In the data rows, the value 128 means zero.
Here are some points, each followed by its number:
[116 150 132 134 140 103 106 134  94  71  77 105 109 112 117 154] 0
[148 157 153 141 129 138 105 126 131 147 140 142 128 121 125 136] 1
[106  96 129 110 117 115 163 129 163 103 125 131 164 142 141 115] 2
[159  92  99 112 137 157  88 110 125  96 117 138 119 125 137 126] 3
[131 131 134 133 135 155 123 113 127 121 120 129 132 124 123  95] 4
[113  99 125 103 114 141 108  99 112 136 133 139 132 123 136 146] 5
[127 109 126 111 114  98 170 119 133 177 163 119 118 129 153 122] 6
[121 126 123 106 122 154 158  93 128 120 112 111 132 147 118 103] 7
[137 148 139 152 142 168 115 123 134 148 132 118  96 113 121 121] 8
[ 53 129 118 110 160 145 124 109 150 101  86 136 167 138 113  94] 9
[117 102  85 112 114 128 156 138 132 147 148 142 134 142 148 128] 10
[150 157 119 123 109 138 118 142 128 127 116 116 104  89 110 126] 11
[167 191 180 168 160 117 160 142 147 123 111 104  99 159 151 167] 12
[116  97 122 100 165 150 201 108 145 134 138 132 157 134 151 118] 13
[121  94 114  99 121 138 159  99 118 100 143 158 183 169 134 111] 14
[108  93 107 125 130  93 143 144 132 166 133 108 137  95  89  98] 15
[143 159  91 109  78 117 112 127 102 136 126 107  82  93 124 123] 16
[113 137 149 132 137 103 150 144 159  71 114 109  92 113  99 139] 17
[102 123 126 110 129 135 148  80 120  96 105 129 167 158 131 101] 18
[171 143 151 170 114 152  54 115  98 144 112 141  91  91 144 163] 19
[135 136 130 115 108 122 113  88 128 105 129 124 148 131 122 115] 20
[129 178 182 140 167 135 118 142 128 156 121 125  79 139 117 157] 21
[200 118 187 179 194 144 112 141 173 112 121 177 177 131 135 114] 22
[114  97 141 119 120 132 131 138 169 167 152 134  95 110 130 165] 23
[120 140 128 137  95 135  97 136 143 148 151 170 139 131 131 116] 24
[116 131 104 134 103 142 108 132 143 143 115 116  88 138 103 143] 25
[158 113 143 153 160 152 103 141 154  97 102 140 144  91 115 102] 26
[149  97 109 121 135 122 164 157  97 137 122 121 166 113 113 113] 27
[120  89  93 125 122 103 126 113 119  94 110 106 128  89  98  97] 28
[150 143 136 110 124 121 184 166  97 141 128 141 195 107 102  65] 29
[102 163 132 112 130 159 114 112 155  92  61 102 102 109  93 136] 30
[140 123 133 111 133 103 162 148 119  89  83  88 152 107 113 106] 31
[150 152 118 129 135 157 104 116 105 174 153 125 130 162  96 113] 32
[150 111 131  97 152 133 174  93 119 102 112 118 156 141 156 129] 33
[133 118 100 105 114 161 124 122 104  92 133 150 130 109 130 131] 34
[177 115 176 168 159 122  96 137 140  69 122 143 144 155 162 143] 35
[113 131 104 102 112 120 125 123 129 126 101 133 135 129 112 145] 36
[105 137 104 143 144 183 110 114 121 119 128 156 128 135 109 122] 37
[137 135 103 111  93  92 120 118  95 114  99 112 101 101 129 148] 38
[109 108 105 123 141 136 156 113 124  90 106 109 137 112 137 126] 39
[104  98 134 119 167 147 188 114 152 117 137 125 174 132 133  87] 40
[137 146 118 125 145 165  95 122 160 120 118 171 145 164 139 117] 41
[130 130 126 145 157 151  84 113 138  80  94 125 136 127 124 105] 42
[115  88 102 116 134 129 176 149 133 107 114  83 137  84  99  91] 43
[134 143 114 126 137 162  96 124 158 127 118 161 134 159 131 122] 44
[121 143 132 128 126 130  89 106 124 146 137 153 105 109 105 122] 45
[161 145 165 134 150  99 133 142 125 122 125 136 138 137 128 144] 46
[109 124 130 150 126 101 140 135 168  93 139 148 111 163 144 155] 47
[120  88  89  88  86  84 147 110  92 133 131 122 164 154 164 125] 48
[104  94  98 110 109 111 142 145 140 124 113  65 138  93 102  88] 49
[136 111 113 105 120 111 145 147 126 146 132  97  90 117 133 150] 50
[162 146 153 148 167 131 136 139 135 145 133 131 103 131 143 165] 51
[112  82 107 108 151 139 191 101 155 151 150 137 185 194 176 122] 52
[118 113 114  92  93  88 142 128 112 176 158 127 142 153 147 138] 53
[165 191 175 160 154 125 150 136 145 127 119 107  99 150 145 156] 54
[132 123 139 155 109 139 125 140 142 164 176 128 113 121 113 136] 55
[135 128 133 128 134 151 121 116 132 121 123 132 136 126 125  95] 56
[135 138 125 137 116 106 109 128 117 148 138 147 123 140 139 141] 57
[110  84 120  84 140 123 195 115 162 146 150 130 153 136 157 113] 58
[ 86 148 115 121 132 160 113 122 168 125  80 128 111 144 131 153] 59
[ 99 153 112 116 136 148 115  91 124 107  98 152 165 165 131 135] 60
[114 129 124 137 127 155  91 111 127 125 107 135 106 137 128 131] 61
[125 124 122 129 116 110 153 137 118 150 162 126 139 138 142 156] 62
[134 142 160 151 144 143 149  92 143 134 148 131 155 149 125 122] 63
[124 143 141 161 124 157 105 144 132 124 115 145 127 155 158 143] 64
[103 126 121 133  94 108 112 121 111 132 128 129 119 134 136 128] 65
[ 98  94 125 166 109 141  64 115 145 123  71 110  73  91 101 151] 66
[121 136 134 141 103 127 122 106  87 146 163 114  71  97 141 156] 67
[ 88 103  66 113  79 118 145 144 174 146 146 121 123 126  86  81] 68
[147 111 179 167 173 138 129 155 139  65 127 157 181 126 131  94] 69
[134 164 155 149 159 113 128 159 118 113 125 123 135 138 128 139] 70
[110 102 129 137  89 115 111 108 112 121 140 126 117 148 122 142] 71
[159 148 145 149 159 133 134 141 147 143 136 133 105 139 148 167] 72
[141 136 142 130 148 133 105 127 145 132 151 150 166 153 135 106] 73
[113 137 131 177 113 148  78 127 121 161 138 145  97  98 113 137] 74
[174 153 148 112 149 102 101 137 128 159 168 122 127 141 175 169] 75
[143 145 157 142 128 107 114 125 140  79 138 149 127 167 142 153] 76
[128 114 131 119 119  99 155 128  76 119 103 116 152 119 134 107] 77
[ 73 156 141 120 143 138 111  99 129  77  75 120 125 134 114 133] 78
[115  98  85 109 111 121 157 134 131 150 151 136 135 142 149 125] 79
[130 135 147 140 116 109  68  93 124 119 106 136 126 143 126 122] 80
[137 127 129 164 137 162  75  96 123 146 123 127 107 100 131 136] 81
[135 154 174 154 138 117 117 129 108 128 149 108  69  91 142 145] 82
[133  98 111 125  97 144 135 148 123 109 119 113 119 126 123 140] 83
[107 145 155 141 113 137 166 136 115 162 173 127  89 124 142 147] 84
[150 109 121 102 131 132 117 126 149 129 142 146 158 133 133 100] 85
[106 100 101 118 112 137 149 137 114 139 133 110  96  93 125 125] 86
Which three points above are nearest to each new point by angle? Their numbers follow each, nearest first.
[138 140 124 123 117 146 122 109  99 133 127 135 127 156 135 124] -> 32 60 7
[120 125 101 106 115 155 115 121 113 101 122 149 124 108 119 128] -> 34 3 37
[132 127 149 140 114 104  67  97 120 118 111 135 130 141 126 115] -> 80 20 61
[145 115 172 161 168 139 124 149 142  76 131 156 179 130 131  95] -> 69 22 35
[ 76  50  71  43 122 123 165  76 124 127 149 152 190 160 137  72] -> 14 58 48
[125 149 151 138 165  83 131 131 119  73  92  97 132 127 128 129] -> 0 31 70
[165 147 128 136 137 162 133 148 128 129 153 123 177 143 145 115] -> 73 22 29
[ 60 129 116 107 165 144 130 112 142 100  81 125 165 135 107  95] -> 9 78 18
[123 106 108 108 100 111 141 138 127 146 135  95  78 109 128 144] -> 50 86 16
[203 133 153 122 151 100 114 168 149 159 181 154 162 124 161 159] -> 75 46 72
[124  95 112 110 151 143 174 102 152 148 146 143 177 190 176 128] -> 52 13 58
[155 156 125 128 139 148 103 121 104 167 149 125 137 163 103 120] -> 32 1 73
[118  92 138 122 165 147 200 116 153 123 151 124 174 131 138  86] -> 40 13 58
[148 115 128 106 127 116 166 152 116  98  81  86 154 115 119 110] -> 31 43 77
[124  96 129 138  71 122  59 133 144 122  88 122  81  77 111 166] -> 66 25 19
[153 119 173 166 160 137 115 150 139  83 130 158 167 118 131 107] -> 69 22 35
[146 173 149 164 145 185 118 136 129 145 126 140  98  91 124 135] -> 8 1 19
[149 157 153 184 106 148  62 135 140 183 142 150  80  65  97 135] -> 74 19 1
[141 142 117 126 128 151 101 114 107 168 147 130 131 166  99 113] -> 32 45 37
[109  99 115 115 127 110 135 115 100 165 153 120 137 152 149 140] -> 53 48 62
[120 108 126 107 115 101 171 125 136 173 161 120 124 125 147 120] -> 6 53 58
[147 115 126 106 125 115 153 148 124 101  86  96 156 125 125 111] -> 31 77 43
[142 151 126 130 139 147 105 122 110 167 144 121 120 154 100 121] -> 32 8 1
[126 107 110 128  85 157  69 116 119 106  89 138 102  87 103 164] -> 66 61 19
[ 91  93 123 139 104 111 158 123 108 127 141 101  95 106 121 135] -> 86 67 50
[113 102 107  98 118 128 194 170 144 118 110 104 173  94  91  61] -> 43 49 29
[188 130 150 121 143 104 120 162 150 153 176 152 158 122 149 150] -> 75 46 22
[194 123 181 172 186 139 113 144 163 114 119 165 173 135 137 120] -> 22 69 35
[120 106 111 124  95 130 138 153 121 110 113 107 113 136 127 152] -> 83 50 86
[122 128 148 125 128 129 149  90 134 122 114 119 157 181 152 111] -> 18 52 33
[145 125  80 109 100 120 115 123 126 145 135 109  88  81  96 112] -> 16 11 86
[112 100 133 120 161 146 191 117 153 117 137 120 169 133 135  93] -> 40 13 58
[104 107 137  94 169 141 183 126 137 103 107 126 180 122 118  90] -> 40 13 9
[ 96 125  96 132 102 161 132 128 126 182 165 156 119 127  88  95] -> 68 55 24
[141 172 163 153 174 116 130 166 120 109 123 122 137 139 126 142] -> 70 46 12
[135 153 147 159 142 175 124 135 131 145 137 136  95  97 133 137] -> 8 74 81
[121 124  83 136  95 148 161 143 150 135 147 137 140 125 109  99] -> 68 10 79
[166 136 141 158 112 143  70 120  99 148 117 137 101  98 145 159] -> 19 81 74
[155 155 157 128 139  59 142 160 147 116 149 118 143 109 140 151] -> 46 70 75
[121 122 120 144 152 158  84 110 145  93 104 130 133 144 131 114] -> 42 61 41
[165 155 132 157 166 182 132 141 107 174 182 159 166 164 123 139] -> 32 73 1
[111 139 139 189 113 146  67 125 117 156 138 149  93  93 119 144] -> 74 81 19
[195 147 174 163 163 128 106 133 130  62 113 169 148 147 140 139] -> 35 22 76
[143 169 105 117  80 123 111 130 105 138 123 107  81  94 121 122] -> 16 11 38
[144 121 135 134 134  98 152 115 149 208 175 122 123 117 148 136] -> 6 62 55
[131 146 144 143 144 151 122 116 114 113 115 133 137 159 147 147] -> 64 60 35
[186 134 158 157 170 141 124 154 150  92 126 149 135 153 172 157] -> 35 22 72
[129 139 163 142 127 106 124 125 124  67 128 152 139 163 133 131] -> 76 35 69
[177 161 155 119 149 110 101 145 128 166 172 127 124 140 171 171] -> 75 72 51
[136 143 162 156 161 159 149  87 150 129 138 128 166 159 124 113] -> 63 73 22
[123  98 103 117  83 143 142 147 115 112 120 106 115 137 126 149] -> 83 86 50
[130 145 142 130  97 112  75 118 151 129 118 141 125 137 129 129] -> 80 24 45
[128 145 175 158 153 120 138 119 115  72 141 151 111 153 141 151] -> 76 35 70
[190 166 158 117 155 100  92 143 128 172 180 123 125 144 181 180] -> 75 72 51
[140 147 114 118 114 150 125 157 153 151 128 147 107 108 101 132] -> 11 25 55
[ 85 118 135 114 148 124 154 117 134  98  92 110 152 119 104 104] -> 9 39 31
[ 39 139 100 102 139 144 128 124 155 100  88 126 158 116 106 103] -> 9 78 59
[112 123 136 142 144  91 160 119 126  93 115 113 150 127 115 108] -> 31 77 39
[107  96  89 110 106 116 142 139 141 120 115  76 137  96 104  89] -> 49 43 28
[ 76 154 138 120 134 133 105  89 122  69  73 128 129 139 119 132] -> 78 30 60
[128 104  99  97 115 105 155 119 111 175 149 112 119 111 126 106] -> 6 15 53
[149  97  97 117 128 149  99 115 132 100 123 137 128 133 139 125] -> 3 34 42
[ 96  91 119 156 112 137  83 120 140 127  79 112  85  93 100 137] -> 66 25 61
[ 97 159 117 117 137 144 120  86 125 116 100 150 169 170 136 143] -> 60 18 9
[113 116 106 125 143 135 153 106 128  86 106 109 128 103 137 134] -> 39 28 43
[101 111 129 129 124 114 145 130 108 131 143 128 148 120  91  90] -> 15 29 43
[142 162 181 154 139 114 110 127 102 123 145 106  66  86 141 143] -> 82 67 21
[ 42 163 103 119 138 154 105 121 164 111  73 136 149 159 144 145] -> 59 9 60
[ 59 138  96 102 129 137 130 128 151 110  96 123 149 116 113 111] -> 9 78 36
[143 129 128 174 138 169  59 102 125 157 127 127  93  86 131 144] -> 81 19 74
[172 158 126 157 170 191 123 124  94 184 188 160 157 173 125 153] -> 32 1 73
[158 145 138 117 143 111 101 149 106 134 135 112 139 141 132 154] -> 75 46 70
[ 95 166 171 154 158 108 122 132 134 126 117 130 106 139 110 141] -> 21 70 12
[150 173  97 107  68 113 110 129  94 137 125 103  77  89 124 123] -> 16 11 38
[ 98 106  66 127  93 137 145 143 169 137 143 128 137 138  98  87] -> 68 10 79
[103 136 135 147  88 113 137 139 113 150 162 140 104 121 132 137] -> 84 67 55
[113 123 120 141 117 157 118 164 153 217 158 130 113 142  86 114] -> 55 32 23
[115 106 151 118  98  92 169 157 142 112 145 107  70 120 157 166] -> 50 84 23
[134  65  94 137 171 173  76 111 144 109 106 125 134 151 141 102] -> 3 42 61
[158 157 150 157 112 151  85 134 118 165 143 158 137 114 143 137] -> 1 19 74
[128  96 126 133  86 125  79 122 139 122  92 118  87  87 118 161] -> 66 25 38
[145 148 123 128 142 146 110 112 111 161 147 124 132 155 101 114] -> 32 1 73
[111 125 100 110  93 124 157 151 129 139 144 125 156 121  91  96] -> 68 29 15
[142 167 145 153 138 175 123 132 134 145 133 142 109  98 121 131] -> 8 1 74
[159 177 165 145 179 120 133 158 114  86 114 126 154 143 127 146] -> 70 46 12
[142 123 130 111 131 112 157 149 111  92  80  88 146 116 119 118] -> 31 77 43
[111 139 145 124 135  97 151 149 163  71 108 110  93 109  98 147] -> 17 0 30
